Where one turn sends some rows of the set: a few examples, then the rows asked
J_870: [ -2 -14   4  10   1   1 -13  -1 -24  -2 -13 -13   8   2 -16 -26  -7 -25
 -14  11]
J_986: [-25 -20  21  22   4  -2 -30 -14  -6 -17   1  15   3  -9  12   1 -21  17
 -17   7]
J_496: [-15   9  11  18 -13 -34  -4 -25   3  -8  -7 -15   6 -17 -18   0 -12  18
 -21  -3]
J_73: [-11 -13  22  41 -28 -22   6  10  12  17 -16   5  11 -10 -14 -12   7   6
 -30   0]
J_756: [  0  -8  31  19 -11 -11 -18 -17  -5  -1  24  19   7  -5   0  -5  13  11
 -12  -1]
J_448: [-14   2  26  22 -18  -5 -42  11  -2   4 -29  24   5  11 -34   8  -3  23
 -10   0]
J_123: [-14   5  12  11 -25  -5 -48  12  -3  -4 -25  11  10  12 -14  18   8  10
  -5  -3]
J_387: [  5   3  -2  21  -7 -10  -2  50  -3   0  -6   8   4  -9  -3 -10  -6   1
 -12  -1]
J_513: [ -2 -14  34  34 -32 -37 -31  -8  15  11 -19   2  13 -17  -8   4 -12   1
 -19  -3]
J_192: [-20   4  -3  21   1 -11  10   6 -12  -7 -18 -21   0   3 -26   0 -17  -1
 -13   1]
J_840: [-14 -24  12  19 -25 -12 -31  16   9  -2 -23   4  20 -27  -8 -28 -26  -9
 -13   9]
J_393: [  3   0  13  15  12  -2 -14   9 -18 -10  -6 -22 -11  -1   5 -16   6   5
 -31   1]
J_718: [ 13 -13   4  13   4 -10 -35 -13  -8   0  -2   6   1 -15 -28 -36 -26  10
 -10  -5]
J_97: [ -7   3  27  12  -6   1 -16  15  -2 -17  18   8  -6 -10  -7 -10 -17  33
   0  -2]
J_853: [ 16   5  34  33 -12 -16 -11  38   0   6  -8  -6  -9   0   2   6   5  12
 -21  -5]
J_58: [-10  -3  29  18 -21   5 -53  14   1   3 -21   8   0   7 -24   1  16  10
   1   5]
J_593: [ 15 -18  15  22  -4 -11 -47  30  -2  -2 -19  12   5 -14  -5 -12 -35   3
  -8  -3]
J_539: [ -9 -10  12  17 -20  -8   0  -9  -7   7  -3 -12   9   1 -42 -32 -20   4
 -10  -1]

J_97 -> J_986
J_496 -> J_393
J_513 -> J_853
Now find these:
J_192 -> J_870
J_448 -> J_123
J_387 -> J_840

Where one turn sends some rows of the set: a few examples, then the rows asked
J_468: [ 15  -9   2 -10 -20   8  11   2   8 -17 -18  -6 -36 -17 -13  -3  -6  30
  -2   6  -7  -7 -20  -8   4 -23 -14  17   6  10   8 -34 -14  22   4  -9
  37  15]
J_807: [-44   1  -6  11  -3  -2   1  -1  -4  12 -13  -1 -23  -1  19   1 -21  34
 -12 -16 -30 -23 -31  -1 -11  -8 -15  14  -1   5  10  -7 -12  14  11 -13
  11  -9]
J_484: [-11 -11  -8 -15   8  -4  -3  -5 -10  -4 -42  -3  -5   4  11  15  12  28
 -20 -18 -15   5  -8   3   9 -14 -36  19 -14  38 -23  -4 -22 -20 -10   5
  -3   6]
J_809: [  2  16 -27  22  -6   8  11  -4  -1 -12  -1  -7 -30  -1  13  16   3  43
  16 -11  -9 -23 -16 -13  24 -21 -19  26  -1  15  20 -23  -9   5   1   8
  17  -5]
J_396: [ 12   0 -17 -14   5  -1  24  -9 -22  -4  -4   4 -27 -27  10   3  14  41
  -5   5 -25 -31 -16  16   5 -12  -9  14  18  13  10 -26 -11   3  10  -8
  16  27]
J_412: [  2  20  -4   5  16  -8 -18 -29  -4   1   7   7 -34   8  -5   8  -6  61
  -2  18   0 -24  -9  -4   3 -21 -23  29   2  14   9 -11  -6 -16  -8  16
  19   1]
J_515: [ 12  -5  -5  -7  -9 -18   2 -12 -17   9 -19  11 -24  17  -9  -1   7  31
   8   3  -9 -38 -15  -6  -3   5 -16  32  10  34 -44 -11   4   7  31  -2
   3  -2]
J_216: [ 23 -17  16 -28 -16  -1   2  12 -23 -24  -1  20 -29  14  -7  -5  -4  16
 -15  -6  -4 -33  -5   4  -8 -25 -14  18  -1  -3  -2   0 -26  -4   5   8
  28   3]
J_282: [ -9   2  20  -5  -4 -21   1  12 -19  15   7   2 -19  27  -2 -12 -15  38
  -9  13   1  -8 -16   2  -2 -17  -3   2  -1  -4 -10  -7  -5   9 -13 -12
  17  25]
J_573: [ 12  -3  -8   9  -3 -26  13 -12 -16   8 -39  -4 -25  19 -14  21 -21  14
 -15 -23   6 -15  -6  -9  10   4 -11  21   2  37 -15 -13   0  11  23   2
  17  -7]
J_206: [-14 -11  18 -10   1  -2  -6   4 -22   6 -10  20 -23   4   8   7 -23  43
  -1   7 -19 -29 -24 -12  -9 -23  -8 -21   2   1 -11   4 -29   5  26   3
   9   5]
J_85: [  7   1 -13   3  -4   6  -9   0 -10 -26 -40  22 -30  24   9  12 -11  27
 -12  -2 -11 -22  -6 -20 -19  -2 -28  41   2   0 -28   2 -15   2   3  -6
  -9  -9]
J_376: [  5   0  -8 -19  28   1  -2 -16 -34  -3 -40  15  10  24   9   2   2  46
 -14  -7   2 -17   1 -11   8   0 -10  16   4   9 -17  12 -17  -5 -11  12
  -8   5]
J_985: [  4 -13  -7   6  17 -23   5  15  -2 -19 -14 -14  -2   7 -14  13   5  50
 -10   6  -9  -9 -15 -24   6  -3  -7   4  -2 -13   5  -2 -18  -3 -10   7
   1  19]
J_874: [ -9 -15 -23 -11  16   3  -1  -6 -19 -13 -17  14 -36  25 -12  33 -15  30
  -9   0  10  -7  -6   7   7 -13 -37   5   9  40 -19  -2 -28   2 -13   7
  15 -10]
J_859: [-10  19 -30 -11   5   8  -9  -1 -17   0 -39   7   8  -3   1  20  -7  43
  -6   1   6  -7   5   8   1  -5   3  39   3   7 -21   7 -19  19   2   0
  -1 -17]
J_194: [-11  -6 -11 -24   4  18 -14  10  -8   2  -1   4  -9  -4  11   5  -2  37
   4  -5 -26 -27  -9   5   4 -13 -14  39  12  12  15 -10 -37  -6  34   9
  22  -3]
J_275: [ -4  15 -29   2 -27  -1   0 -22  -4 -27 -24  19 -18  13 -12  -6  -6  36
 -14  13 -15  -7 -10   1   3 -20 -26  28  -8  33 -29  -3 -17 -16   0   3
 -11   2]
J_384: [-14  22  -7  21 -20 -12  12 -19  -4  26  -9   9 -23  -9   4   9 -22  46
 -11  -6  10 -20 -11   7   3 -33  -7   6  -5  -1   5   1  -5  10  -4  -7
  11  14]
J_127: [ 16  -1  -9   0  -1 -14   7  -8 -30  15 -27   9   3  14  -9 -11  -5  16
 -11 -16  14  -7 -25   6   4  -3 -21  31   1  32 -30   0  -3   7  30  15
   3  17]
J_873: [  2   9  -6   9   3   9  -8  -6 -16  -4 -30  15 -26  38   0  11 -15  39
   2   0  26 -14  -1 -13   7  -7 -18  32 -13  19 -22 -15  -7  10 -23   7
  14 -22]
J_909: [-19   0  -9 -17   2   5  -8  14   3  14  -6  14  -5  -8   3  -1   5  38
 -10 -14   1 -31 -10  29 -20 -18 -14  31 -25  12   0  -9  -8   0  -1  18
  13 -17]
J_10: [ 18  11  -2 -11  -2 -11  30  -6 -11 -22  -3  -8  -1   9  -7  -7  13  41
 -15 -18  10 -12  -2  -2  14 -22  -3   7   2   5  11  -3 -13  21 -15  -3
  20  16]
J_896: [  2 -11  -4 -21  -9   1  22  -1 -25  -5 -11   4  -9 -11  -7  -7 -16  25
 -12   1  -3 -23 -16  10  18 -13  16   4   0  24  20 -32 -30  -2   8   6
  34   4]
J_460: [  1   1  -8  -6   1 -15  10   8   1 -38  -4  17 -11   1   5  12 -25  21
 -22  -7  10 -24 -22  -3 -25 -24 -10   6  -8   9 -10  -1 -40   7  12  -6
  11 -16]
J_255: [  9 -20   1  -7  -9  24  23  -1  -5   4   0  15 -29   7   9 -12  -4  30
  -3  -8   1 -27 -29  -2  -6 -12 -25  20   4  24  24 -30 -18  -6  12   4
  20  21]
J_365: [-14 -10 -22 -21 -20   6   7   4  -7  -4 -17   0  -3  17 -30  22   8  48
  -1  17   3  -5  -8   7  -1   3  -8  21   8  32 -16  10  -9   0 -15  -3
  -8  -8]
J_696: [  4  -8 -26 -11   5  -8  -3 -16 -12   8 -34  -4 -12   5 -21   8 -11  29
   7  -4  -9 -14 -24 -10   8   5 -16  18  24  28 -19   6  12  28  25  11
  14  -6]

J_412 -> J_909
J_484 -> J_874
J_216 -> J_10
Now find these:
J_468 -> J_396
J_515 -> J_127
J_206 -> J_282
J_85 -> J_376

Where one turn sends some rows of the set: a few examples, then the rows asked
J_201: [ -8  19 -16  -2  -8  -6 -13  -7  21   0 -17  -1  10   7  -4 -13  -8  22
   3  10 -24 -12  -9 -18  17   9  -5  26 -24   8]
J_356: [-16 -14 -11 -14  13  -5   1  21 -14  18  -6 -18  15 -15  -2  16  16  10
 -14  -6  17   7  -8   2  20  11  23  18   6   8]
J_466: [ -7  17  25  -4  -4  -9  -6 -24  -9   5  -7 -19 -16 -19 -27   4   3   2
 -19 -17 -22  -6 -17   2  42 -15  -2  -8 -10  -6]
J_957: [ -8  26  -1 -11  -3   9 -18  -2  15  -3 -13  -9   7  12  -5 -19  -4  13
 -12  13  -7 -18 -15 -30  15  13 -10  21 -11   3]
J_71: [-27  -9  12 -10  24  19   8  -1   4  13  -7 -12  -2 -16  12   2  -4  12
 -14  -7   8  25 -30  -3   1   0   5  -9  -1  27]
J_798: [  6  -1  18  -8  14  -1  -5  21 -16 -17  -6   1 -11 -28 -27   2   8 -12
 -10   4 -12  -6 -13  -8  48  -8   3 -12  -2  25]
J_495: [ 13   2  16  -7  17   1  -3   0 -23 -23 -11   7   1 -20 -25   6 -11 -16
  -6   0  -8   0 -21  15  41   5   5 -21 -12  25]
J_293: [-14 -19  11  -5   9   6   4   6  -3   8   1   8   2 -13 -25  14   8  34
  -2 -12 -20   3 -30   7   0   4   3  12   6   8]
J_851: [  8   5   5  -8  21  17 -11   9 -10 -11  -6 -15 -23 -19 -16  -1   6 -12
   6   3 -22   5 -11 -16  52 -11  11  -4 -11  27]
J_168: [-22  -2  -8 -10  10  -8  -7  20  -4  14 -16 -13  21  -1  -3  -6   7  15
 -24   5  24  -3  -6 -14  22  15   5  16  11  -1]
J_355: [-20  12   0   0  -6  -3  -1   3  12 -25 -31  24  23   9  -4  -9 -16  10
 -12  17   9 -12  -8 -19  17   2   8   2  -9   5]
J_766: [ 12   2   3   3  18  -7   0  -1 -13  -7  -9   8  -5 -30   2  10  -7  -9
  -2  -5  -3   7  -6  25  46  14   1 -20 -16  22]
J_90: [-28  -7  -5 -20   4  11   4   8  -8 -14 -30  14  21  19 -23   4 -18   9
   6  -7   4  -4 -25  -6   1   7  17   6 -18  -1]
J_454: [-12  12 -14   6   2 -21 -10 -21  15   1 -19   3  27   2   8 -15 -18  16
  -2   9 -17   5  -4 -13  17   0  -6  15 -20  12]
J_485: [-14  -7  -4  -3   4  -5  -3  10  13  15 -10   7   9  -3 -25  -3  -5  45
   0  -5 -21  -4 -20  -4   3   2  -9  23  -1   7]
J_129: [-13  19  24  -2  -5   6   3 -10 -21 -16 -12  -6 -22  -9   0  18  11   8
 -10   1   2  -9   8  16  46   1  23  -5  -9  -3]
J_310: [-22  19  19 -10  14  -2  11 -16 -21  -7  -8  -8 -11   0 -12  17 -13 -12
 -10  -6  -6   6  18  12  39 -17   8  -2  -7  -5]
J_170: [ -7 -10   5 -15  17  33  -4 -19 -16  -4  -1 -30   8   5  -7   0   4  17
  -9  -1  -4  17 -26  10  10  23  16   6   2  25]
J_961: [-31  -3   7  -5  16   8  10  -3  12   5 -17   3   6  -1  21 -10 -12  28
 -11   4   7  16 -15  -6   0   9  -8 -10  -4  27]
J_106: [-22  10   5   3   1 -12   0 -20  10 -18 -22  19  27   8  10 -14 -20  11
  -7  14  -6   2  -4 -13  10   4  -5  -1 -16  13]
J_349: [  8  11   0  -6  31  12  -8   7  -4   4   1   1 -30 -20  -5   9  -1  -5
  15  -7 -27   6  -5  -1  42  -8  -5   2 -16  12]
J_801: [-11  21  -4  -6   0   7 -15   6  10 -10 -25   3  18  10 -10 -19 -12   4
 -19  17  15 -14 -13 -29  24   2   5  11  -5  -1]
J_115: [-24  13  12  -8 -14  -7  13 -15  -2  -4 -10 -24 -26 -16 -14   9   3  -1
 -12  -5 -30   2   0  -1  42 -11   4 -14 -19  22]
J_657: [  6   2 -10  -5  16  -7  -4  -4 -14  -8  -2   5 -14 -19   2  16   0 -17
  18 -13 -23  10   0  11  46  11   0  -6 -25   6]
J_163: [-28 -20 -18  -3   2 -15  -8 -17   1   1 -21 -19  31   6  -3  -7   4  10
   1  -8 -16  23 -18 -25  22   3  11   6 -10   6]
J_269: [-11   1   2 -17   5  28 -15 -15  -5  -7 -15 -27  10  19  -4 -16   4  24
  -5   8  -8  -1 -29 -10   8  27   7  10 -10  21]
J_20: [-28 -13  -3 -29   9  19  15  11 -16  -4  -7   3   3   5 -26  19  -8  -2
   6 -16  -8   6 -28   3  -3   7  17   8 -13   8]
J_636: [-20  23  12  -7   8  -3  10 -11  -8   4 -24 -13 -19 -15  -9  11 -15   2
  -1  -8 -12   8   1  14  34 -35  20  -4 -24  21]
J_545: [  5  18  11   0  -3  14  -2 -18  -2  -6 -17 -14 -21  -9 -31  10  -8  13
 -19  -4  -7  -4  -7  20  51  -5  18  -8  -3  -1]
J_595: [-24 -32 -17  -5   0  -1   3  -7  -4   1 -12 -18  18 -11 -16  12  13   3
  -5 -15 -11  28 -25 -16  26   1  25  -1   2  10]

J_355 -> J_801
J_356 -> J_170
Now find these:
J_485 -> J_163
J_798 -> J_851
J_115 -> J_636

Where one turn sends some rows of the set: a few examples, then the rows asked
J_978: [ 10  -9 -14  -9  19  -3 -22  14 -18  -4  10 -20]
J_57: [-11 -17  18  15  20   8  -6  17 -12   9 -16   5]
J_498: [ 15 -11 -12 -15  16  -4 -20   5 -18  -8   9 -22]
J_33: [ 4 -5 34 18 -2 -4 16 -8  5 18  9  6]
J_542: [ 26   5   3  -9  -3  -9   3 -12   2   4  27 -19]
J_249: [  5  -1  30  18   1  -2  11 -11  11  15  12  11]
J_990: [  9 -10 -15  -6  19   1 -25   9 -19  -3   4 -23]
J_799: [ 3  0 30 16 -3 -1 13 -1 12 18 10  6]
J_761: [-14 -20  15  14  16   8 -10  13 -17  17 -10   7]
J_554: [  9 -11  -9  -9  17   2 -26  15 -20  -2   7 -21]
J_94: [ 11 -12 -12  -6  24  -5 -22   6 -23  -4   9 -21]
J_675: [ 29   3   0  -6  -2  -8  -3 -13  -2   3  32 -14]
J_815: [ -8 -20   7  12  26   9 -15  18 -16  12  -9   2]
J_114: [ 27   5   3  -8  -1  -8  -2 -16   3   3  26 -17]
J_237: [ 27   7  11  -1  -6  -9   5 -13   2   1  29 -15]
J_626: [ 2 -3 32 23  4  2 10  0  3 21  6 11]
J_285: [  9  -1  26  16   3  -4  19 -10   8  15  12   9]
J_251: [-15 -13  14  20  17   8 -12  15 -13   9 -11   6]
J_558: [ 28   9   3  -4   5 -11   3  -9   6  -2  26 -20]
J_535: [-12 -20  17  19  23   4 -12  17 -15  11  -7   5]

J_498 -> J_237
J_554 -> J_675
Now find these:
J_799 -> J_761
J_978 -> J_542

Where one turn sends some rows of the set: a few examples, then the rows asked
J_56: [-42  -1  -2   6 -21  12 -18  25 -19   3  -9 -15  17   0   5  32  -6  -2
 -15  -7 -24  19  -7   0 -12  16   4  -6 -42  23  -2   9 -12 -13  17]
J_603: [-29  -3 -27   0  -6  10  -4  19 -10  -6  -4  -7   4  10   5 -13   2 -10
  -5 -18 -19  20 -29  28 -16  16  24   8  -6   8   2 -45  -1  -4  12]
J_983: [-28  -8  -9 -15  17  -7 -10   8   1  -2  -5  -5  21  10   8 -23  -4 -17
  12  -7 -19  22  -2  19 -23  12 -16   3  -8   4  26 -19  -4  -1  -4]
J_541: [-38  -7 -10  20   5   2 -18  16 -15  24  -8  -1  12  12  27   2   7 -28
   9   0 -28  28   7   4 -38  -5  14 -12 -26  -3  10 -13  14  12  18]
J_283: [ -6  -3   7  10  -3  15 -28  23  -4  11   3 -12   5 -18  -4   6 -31 -19
   3 -13  21  10  11  -8   8  -7 -11   2  22   7  -4 -15  -3 -17   1]
J_581: [-33  18  -2 -18   2  -5 -28  20  -7  28   3 -14   3  10  13 -10  -1 -20
  13   2 -18  24 -28  20 -17   1  16  -7 -33  13   0 -31   4  -6  -9]
J_238: [-31   0  -2  -6   8  14 -47  33   5   6   1 -17   9  -8 -20  15   0  -6
 -21  -5  -2  33 -18   5  -4  16  -1   2 -29  15 -11  -2  -9  -8  15]
J_172: [-41   1  -3   3  -7 -14  -4  14 -26  -5  31  -8  10   0  -5   1   8 -27
  -5 -11 -14  21 -13  37 -25  -4  -6  -2 -17   3   5 -26   9  13  -3]
J_18: [-38   1   7   8  -3  -9  -8  15 -36  -4  25  -3   5  -5 -22  -9  11 -28
  -4 -12 -14  25  -7  31 -22   5  -3 -17  -9  10  11 -23   3   5  -2]
J_493: [-23  18  14  19  -9 -14 -26  39 -23  35   9  -9 -17  16   7  17  -9   4
   8   2  -3  19  22  -6  -4  -4  -8  -2   4   2 -19  -8  19 -10   8]
J_195: [-17   4   7   8   0   8 -29  23 -13  16   6 -16   9 -18 -13   9 -21 -15
   8  -9  17  16  17 -11   3 -10 -20 -16  17   8  -3 -15   1 -22   3]
J_575: [-28 -14  -5  -7 -11   2 -13  41  -8 -14   1 -12  11   3 -11   9 -12   7
 -25 -23 -14  44   5   6 -13  16  15  11 -23  16  -4   4  12  -3  27]
J_501: [-30 -12   5   2  19  -4  -5   8  -5   4 -11   3  20  11   2 -13   3 -11
   8  -5 -13  25   3   9 -26  20 -11   3   5   2  31 -15  -2   6   2]
J_710: [-20 -14   0 -13  -3  12 -37  29  -3  -4  -8 -11   9   1  -8   9  11   2
  -1 -20 -36  20   6  -1  -9   7  -6  18 -35   3  11   6  -5 -23  18]
J_689: [-24  16   9  -8  -2   0 -24  23  -6  41  -7  -4  -3  17   5 -18   0 -16
  11  -3 -16  26 -24  13 -24   1  24  -7 -30  13   6 -28  -4 -15   2]
J_346: [-18   9 -11   0  -8  27 -34   6 -16   7  19 -11  -3  12  15   1 -18 -35
  11   3  -7  16  -5   7   4 -21   3   1 -31  24 -17  -9 -18 -11 -18]
J_86: [-12  -2 -15   1   1  23 -21  10  -6  -5  -2  11   0  10   5  14 -27 -17
 -10 -24   1  23 -11  16   2   3  18  35   2  27  -6 -23  -7  -8 -16]
J_382: [-13  -1  -7  -3   8   5 -34  10  -3 -15  10  10 -11  29   8 -19  -5  -8
  10  -3  -4  30  20  16   6  -3  -7  23 -11  11  -2  -1  -8   2 -23]
J_612: [-14   5  -2   8 -17  15 -30  32 -14   4 -15  -7 -21  -5   3 -16   3   4
  16 -18  -7  17  21  -8  15 -17   8  -3   8  -4  -4 -19  -6 -28  17]
J_366: [-42  -3 -25  14   1  -2 -17  11 -10  12  -7   3  16  17  32  10   4 -25
   4  -7 -30  16  -2  15 -37   3  13   1 -29   3  10 -21  14  10   9]
J_6: [-31  17  20  20 -32  12 -16  20 -28  12   4  -4 -21   9  -1  21 -20 -25
  -8 -20  -4  -5  10  -3   5 -19   1   1   5   8 -14  -9 -11  -6   5]
J_198: [-12  16  17  16  -8 -14 -34  34 -18  25   9  -2 -19  15  12   8 -14   3
  13   4   0  12  25  -4   4   4  -8   6   6   4 -16  -2  15  -9  -8]
J_430: [-14   1 -10  28  -7  -4 -28  30 -24   1  -6  13 -10  -3   9   7 -34 -23
 -11 -28  -4  18  39   3  -4  -2   8  -2  10  14  -8   0  17  -2   8]
J_109: [-19  -6 -16  16  -9  13  -1  25 -24   9   2  -6   3  -5  -1  -4   8  -9
  -2 -15 -21  21 -31  23 -18  14  28   5  -2   8   3 -45   2 -14  18]
J_946: [-24   5 -11  25  -1  -3 -29  31 -17   6 -25  15 -11  -1   5   5 -25 -10
 -11 -30  -3  27  38  -2  -6  -1   8  -5  15  12  -1  -5  12  -9  16]
J_829: [-24  -5  -1  10 -10 -13 -22  38 -11   4  20 -12   7   6  -4   4   4  10
 -12   3 -14  28   4  17 -14  10 -21   6 -40   3  -8  15 -11  -7  21]
J_586: [-13   0  -1  15 -19  20 -32  28 -18  -2 -15  -6 -24  -3  18  -7  -2  -3
  16 -16 -14  10  23 -11  19 -11  13   5  10  -6 -10 -15   0 -16  11]
J_825: [-35  14  12  26 -26   7  -8  23 -33  14  -3   0 -16   5  -5  28 -13 -16
 -13 -29 -11   0  12   0  -3 -16  -4   3  10   5  -7 -12 -10 -15  18]
J_37: [-18  -3 -18  14   0   4 -12  18 -33 -12  37 -10   2   4  16  14 -22 -21
  -2   2  -5  37   7  18  -2  -1  -1  12  -6  22 -24  -7  16  10 -13]
J_410: [-21  -9  -9  11  -9  19  -7   8 -18  -1   3  -1  -3  22  41  22 -11 -12
  11  -7 -27  18   6   2  -5 -14   6  39 -13   5  -6  -5   0   3  -4]

J_56 -> J_829
J_6 -> J_198
J_541 -> J_18
Now find these:
J_37 -> J_346
J_172 -> J_581
J_825 -> J_493

